(in the rows, 128 means zero)
The same turns and mirrors carry the whole set onto itself and the rows of a family onto each other. Which other rows belong to the same family as each row named below? List them in the order they appear above.
These 32 rows form 4 families of 8 rows each.
Q78: [136 147 141 116 132 165 144 132 139 116 123  99 116 143]
Q494: [131 131 130 116 172 105 124 134 123 148 119 111 139 157]
Q870: [121  91 134 166 134 104 108 125 122 143 141 138 141 136]
Q539: [154 123 152 139  87 114 156 127 141 120 128 134 119 121]
Q733: [154 146 127 119 141 130 147 140 158 137 126 129  90 129]
Q873: [162 140 112 107 135 137 154 121 149 119 132 109 135 151]
Q583: [154 148 145 109 130 153 152 142 145 124 122 133 112 152]
Q428: [155 144 126 112 155 130 157 150 140 130 135 115 101 127]
Q432: [148 104 150 144 110 104 110 133  99 146 120 143 151 131]
Q911: [170 113 122 156 113 111 157 126 133 103 146 135 122 136]
Q627: [120 133 133 106 149 137 103 125 113 148 107 131 154 150]
Q761: [103 134 126 122 173 121 117 134 111 136 121 123 116 119]
Q508: [120 108 152 150 119 123 105 126  93 128 118 157 137 128]
Q200: [125 151 135 102 126 147 150 119 153 122 115 120 120 141]
Q620: [184 116 119 143 103 128 133 134 131 130 139 148 116 117]
Q856: [149 112 118 144  96 118 148 103 129 100 140 128 139 121]
Q427: [139 104 156 160 116 121 107 139  90 133 126 121 138 128]
Q945: [153 120 152 152  92 138 148 132 126 110 135 114 115 121]
Q146: [122 130 145 124 155 148 104 139 102 142 114 107 138 150]
Q594: [113 139 153 117 161 134 116 140 117 143 107 138 123 153]
Q990: [142  98 120 162 136 104 112 121  96 119 136 144 149 138]
Q64: [112 128 116 129 178 122 115 122 115 126 122 127 138 157]
Q188: [116 104 136 154 132  85 117 116 105 130 126 129 143 126]
Q760: [136 108 114 145 127 128  92 118 101 137 125 155 136 113]
Q318: [145 100 122 159 100 127 143 116 150 114 153 136 130 129]
Q46: [146 129 114 123 138 150 147 125 169 127 145 119 126 155]
Q729: [182 117 116 135 110 134 145 138 117 116 148 134 124 110]
Q915: [131 105 116 145 131 125 107 122  88 121 135 142 139 102]
Q745: [140 144 118 124 155 129 160 126 153 109 132 118 111 154]
Q600: [105 138 121 121 164 130 106 124 129 143 112 136 110 127]
Q397: [162 117 143 141  88 142 142 128 122 109 132 152 126 127]
Q574: [121 119 125 129 171 127 113 135 140 154 131 123 138 163]

Which other rows belong to the same family as Q856? Q494, Q539, Q873, Q432, Q627, Q200, Q188
Which other rows belong to the same family as Q729? Q733, Q428, Q761, Q620, Q760, Q915, Q600

The same turns and mirrors carry the whole set onto itself and the rows of a family onto each other. Which other rows belong to the same family as each row named below? List them in the order they appear above.
These 32 rows form 4 families of 8 rows each.
Q568: [138 100 121 132  73 141 160 135 160 115]
Q225: [123 132 124  85 101 120 119 107 136 124]
Q588: [144  97 105 121  62 140 162 129 147  77]
Q178: [102 111 135 123  98 135 120 106 145 132]
Q832: [117 122 126 142  90 124 129 140 162 122]
Q623: [103 105 115 144  84 120 112 136 158  67]
Q61: [106  96 131  87  66 135 122  93 142  67]
Q560: [134 118  94 117  68 125 138 127 137  54]
Q576: [140 111 126  90  73 137 162 140 124  93]
Q692: [145 100  92 117  87 124 118 137 161  61]
Q793: [121  83 113 137  69 133 140 132 156  61]
Q417: [119 107 145 111  89 135 146 148 145 124]
Q65: [114  86 128 150  81 135 138 138 170  98]
Q540: [119 107 102  99  76 134 130  91 118  64]
Q104: [124 110 131  77  65 140 141  93 138  97]
Q903: [130  99 108 132  99 125 107 146 177  86]
Q913: [116  94 124 103  77 132 137 139 129  51]
Q83: [124 108 122 108 110 104 141 111 157 134]
Q45: [143 111 100  88  93 105 157 103 138 100]
Q675: [149 112 109 122  96 129 126 144 173 116]
Q8: [ 98 118 132 101 106 115  97 110 148 106]
Q233: [132 123 113  96  81 139 147  96 123 119]
Q895: [146 134 105 115  72 132 156 132 140 110]
Q389: [110 110 148  91  76 139 132 100 155 123]
Q173: [ 95  90 146 124  93 129 121 149 149  82]
Q545: [ 92  96 148 101  79 135 110  98 158  91]
Q723: [103 115 117  91  98 114 100 103 134  70]
Q440: [ 88  95 123 126  94 128 104 101 139  76]
Q273: [ 99  89 123 120 112  98 116 112 163  90]
Q813: [127 127 108  74  89 121 123 102 125  87]
Q315: [162 113  92 106  86 129 137 137 158  91]
Q665: [118  93 101 101  96  99 132 102 142  59]

Which other rows belong to the same family as Q389? Q61, Q692, Q104, Q903, Q675, Q545, Q315
Which other rows belong to the same family as Q560? Q178, Q832, Q623, Q540, Q233, Q895, Q440

The same turns and mirrors carry the whole set onto itself and the rows of a family onto each other. Which other rows belong to the same family as each row named below? List them in the order they appear above.
These 28 rows form 7 families of 4 rows each.
Q789: [119 129 129 106 127 125 129 132 106 114 121 100 145 137  98]
Q655: [120 110 120 105 136 130 112 134 111 121 116 107 153 145 102]
Q841: [129 143 145 159 133 127 117 140 153 119 136 100 116 134 163]
Q51: [128 108 137 116 153 182 126 111 115 142 109 117 127 164 122]
Q36: [124 119 127 138 117 162 142 127 155 149 107 113  97  90 146]
Q238: [132 136 131 157 141 118 132 142 154  90 112 106 106 136 150]
Q314: [130 137 134 111 132 123 121 123 108 139 117 112 140 145  88]
Q482: [128 119 125 127 113 143 139 132 149 134 113 131  92 101 171]
Q572: [112 117 122 121 139 129 122 133 117 120 117 109 137 147  79]
Q24: [112 107 132 126 153 175 121 129 117 162  93 125 121 160 118]
Q124: [125 114 130 126 152 163 133 118  97 157  88 133 115 156 124]
Q918: [116 104 136 138 138 175 144 119 100 148  98 135 115 159 134]
Q645: [135 144 137 143 130 114 126 140 151  99 117 106 110 138 166]
Q468: [134 111 136 103 123 133 127 129 110 121 134 119 141 144  96]
Q504: [128 123 118 143 114 153 131 123 169 145 126 127 110  96 145]
Q164: [108 109 149 120 151 164 146 131  96 142  90 120 112 160 132]
Q589: [113 151 131 160 149 118 138 138 160 115 101  97 112 135 152]
Q602: [114 108 123  98 150 122 139 118 115 126 106 115 134 143  93]
Q159: [130 123 128 127 107 148 145 121 160 150 112 116 103 105 167]
Q263: [140 150 141 148 127 112 140 135 150 108 116  98 122 136 161]
Q303: [124 138 128 147 130 102 134 142 161 121 114  93 111 147 160]
Q243: [112 122 131 144 125 124 141 132 145 144 116 128  91  93 157]
Q12: [121 122 122 110 144 123 117 132 121 135 111 113 138 148  82]
Q218: [129 138 133 165 136 110 138 139 161 108 115  97 122 150 142]
Q690: [133 119 129 143 116 154 122 128 156 135 112 122  83  97 152]
Q240: [102  94 128 134 150 173 129 137 105 148  99 127 121 155 124]
Q580: [110 115 135 128 142 176 136 117 112 167  98 118 120 160 117]
Q863: [126 109 127 141 117 152 147 133 147 128 111 128  98  94 165]

Which other rows belong to the same family as Q314? Q238, Q159, Q240
Which other rows belong to the same family as Q589? Q468, Q504, Q164
Which other rows belong to the same family as Q602? Q841, Q51, Q243
Which other rows belong to the same family as Q655? Q124, Q303, Q690
Which other rows belong to the same family as Q36? Q789, Q918, Q218

